In the rows, 128 means zero.
T: rows in several groups, each row roughly a mix of its group's directions:
T (117 x 11):
[[174 128  99  95 152 141 108 194 122 119  98]
 [145  94 216 103 118 127 138 115 144 128 117]
 [ 83  89 159  77 137 156 148 122 118 173 142]
 [136 179  65 100 129 144  88 136 100 137 148]
 [142 131 167 184  68 136 155 134  94 135 139]
 [ 91 126 169 175 112  95 136  85 174 129 131]
 [134 138  89 145 143 113 114 154 142  47 105]
 [115 108 209 155 116  89 148 134 103 128 136]
 [ 80  88 165 174 153 105 137 165 130 126 153]
 [176 166 141  93  71 138 140 150 109 129  93]
 [124 181 122 106 185 122 101 135 176 154 115]
 [135 135  80 109 156 188 148 154 157 166 140]
 [120 185 136 166 128  94 118  75  97 106 110]
 [122 138 211 125 107 108 160 150  94 121 124]
 [ 88  87 130 165 110 156 138 174 109 123 176]
 [ 89 164 160 133  87 123 121 148 157  82  88]
 [163 179  93 180 109 131 132 132 133  79 135]
 [118 154 161 123 138 116 118  59 183 151 117]
 [187 161  96 102 134 144 129 158  76 115 115]
 [ 88 153 141 169 131 158 117 156 103  84 175]
 [ 93 107  73  96 185 141 112 133 125 118 162]
 [170 165 104 109 168 134  94  79 157 143 113]
 [ 79  84 150 100 162  93 137 146 174 126 122]
 [117 128  84 193 154 133 110 104 110  80 120]
 [158 149 135 198 120 131 150 134  80  91 133]
 [139 188 153  69 129  92 104 146 128 136 102]
 [173 122 139  90 111 144 135 200  96 126 144]
 [ 76 129 126 142 179  96 113  70 113 112 123]
 [ 64 143 143 140 157 103 102 118 183 150 114]
 [111  69  96 145  96 154 134 160  84 100 133]
 [ 81  57 159 139 123 138 150 162 109 119 138]
 [148  54  94 138 105 140 120 171 135 104 144]
 [ 52 103 172 136 119 149 133  96 145 143 136]
 [128  87 188  97 127 122 125 142 126 176  85]
 [157 172  92 163 109 128 113 125  66 105 145]
 [151 145 195 140  84 119 155 144 100 162 112]
 [163 172  76 115 161 145  96 156 149 133  97]
 [171 132 154 154  86 154 148  66 108 138 144]
 [ 76  88 121 163 145 115 123  93  90 103 164]
 [163 144  51 103 153 147  91 140 126 133 134]
 [134 177 125 153 152  94  99 104 103  93  78]
 [130  92  93  62 113 136 113 147 177 152 128]
 [106  98 157 142  87 117 130  68 179 123 117]
 [ 96  76 151 145 124 130 154  84  90 120 172]
 [108  89  96  73 154 155 148 113 149 164 159]
 [162 116  59 110 103 161 104 163 114 102 136]
 [139 145 180 200  92 110 143 121 125 110 119]
 [115 138 130 116 184 147 126 106  98 171 187]
 [124  86 136  84 106 124 139 194 147 154  99]
 [117 114 159  44 133 136 152 135 141 154 100]
 [ 78  54 142 131 144 127 141 145 125 147 165]
 [ 55  76 143 132 103 109 145 159 127 127 139]
 [120 190  71 104 159 132 127  95 155 122 140]
 [126 135 115  56 173 138 115 156 159 160 113]
 [ 88 104 157 180 123  91 167 164 152 127 139]
 [ 93  66 108  96 150 129 108  83 162 135 122]
 [162 118 156  86  65 145 161 125 116 126  91]
 [122 138 165  68 136  95 112 104 160 156  87]
 [107 120 171  79  87 130 159 139  78 149 137]
 [122 162  56 144 140 153 118 117 160  95 157]
 [117 101 164 130  75 106 141 114 176 129  78]
 [100 153 116 202 137 131 123  95  87 103 140]
 [137  95 131 196 108 154 156 156  97 113 162]
 [110  58 159 115 136 108 160 152 171 135 107]
 [198 173 127  87 123 121 140 141  93 148 132]
 [ 78  74 128 154 142 127 126 181 134 105 159]
 [100 110  76 165 154 104  91 120 169 130  96]
 [133 170 103 163 151 145 107 151 123  57 145]
 [ 98  69  96  70 112 118 116 119 147 129  97]
 [107 157 167 180 152 101 132 101 179 109 118]
 [128  88 120  94 164 179 132 122 179 165 130]
 [100 138  89 172 161 153  99  92 164 145 158]
 [142  58  74 128 126 159 111 143 100 112 125]
 [159 140 104 152  96 128 137 106  71  68 131]
 [103 137 144 158 162  84 114  99 195 119 120]
 [129 122  92  69 110 136  84 120 178 155 143]
 [186 184  84 114 144 137  96 113 109 125 124]
 [141 168  83 118 159 103 114 106 188 156 114]
 [111  98 152 192 151 102 116 114 158  82 116]
 [129  87 118  79 123 102 140 195 137 121  98]
 [124  73  65 106 154 127 105 101 127  94 129]
 [ 98 113  92  57 137 142 104 120  93 160 138]
 [ 68  71 120 166 150 111 125 104 131 111 152]
 [ 80 168 105 105  98 120 146 141  65 126 117]
 [129 118  45 126 140 145 107 120 122  83 153]
 [145  51 144 115 100  94 123 132 152 100 102]
 [167 134  68 162 179 129 100 147 112 112 134]
 [159 147 143  96  88 123 156  97  60 131 132]
 [ 84 105 131  84 186 115 105 124 174 136 129]
 [ 85  85 161 153  98 122 152  91  95 112 160]
 [144  80 106 135 129 157 146 138  66 123 177]
 [ 71  56 147 153 110 104 140 130 137 123 136]
 [ 96 106 209 128 121  85 107 131 128 133 112]
 [113 121  87  90 120 131 128 129  47 151 127]
 [133 156 179  90 136 114 148 113 150 183  91]
 [129  66  83 142 113 181 111 132 108 106 147]
 [ 90  96 159  85 137 116 141  78 138 177 128]
 [186  97 124 156 174 161 135 171 119 119 141]
 [118 179 146 133 173 127 116 110 109 168 184]
 [ 77 118 130  99 143 108 108  90 187 160 120]
 [166 126 127 157 146 101 121 129 207 106 105]
 [145 160 108 135  58 147 126 147  82 123 162]
 [175  97 174 140  69 118 133 150 146 124 100]
 [178 197 124 139 141  99 117 128 170 145 138]
 [ 83  99 116 184 129 102 100 159 174 125 121]
 [171 136 190 145  95 105 132 156 122 130  82]
 [ 83  66 128 119 142 130 130 167 119 173 156]
 [118  91 165 118  95 147 153  96 119 193 114]
 [104 104 123 104 182  75  82 122 154 136 111]
 [170 192  92  95 115 150 106  99 109 133 124]
 [176 109 137  95 170 149 157  74 156 116 130]
 [138  78 121 136  78 151 149 121  66 144 149]
 [ 92 135 153 145  92 117 159  65 135 144 169]
 [118  74 127  79 159 145 130 133 180 163 118]
 [104 133  66  99 163 166 105 127 151 165 143]
 [101 103 141 168  80 117 156 130  78  86 120]
 [ 88 171 167 154  98 101 164  86 126 128 110]]
one row of each group, then the others: which group is each in?
[179 147 141 111 106 142 159  81  76 108 143]
S
[139  87 134 158  66 121 172 161 124  97 125]
N
[ 85 101 153 110 121 111 148  72 170 146 164]
Q

[138 104 188 171  87 123 166 128  95 145 131]
Q
[ 98 152 122 182 183 127 161 115 118 112 167]
Q
[116  92 120  80  54 159 129 131 113 119 132]
N
[ 68 133 154 115 163 113 111 151 177 168 128]
S
[124 144 146 154 163  71 120 124 191  99 128]
S
[149 135 119 147  63  96 133  79 143  96 100]
N
[126 102 184 179  92 106 148 126 104  89 128]
N
[120  80 157 190  95 131 163 134 118  95 133]
N
[123 139  90  67 120 144 140 105  78 166 149]
Q
[113  71 183 126 127 120 154 158  94 149 158]
Q
[ 99 119 109 189 127 143 113 139 125  59 144]
S
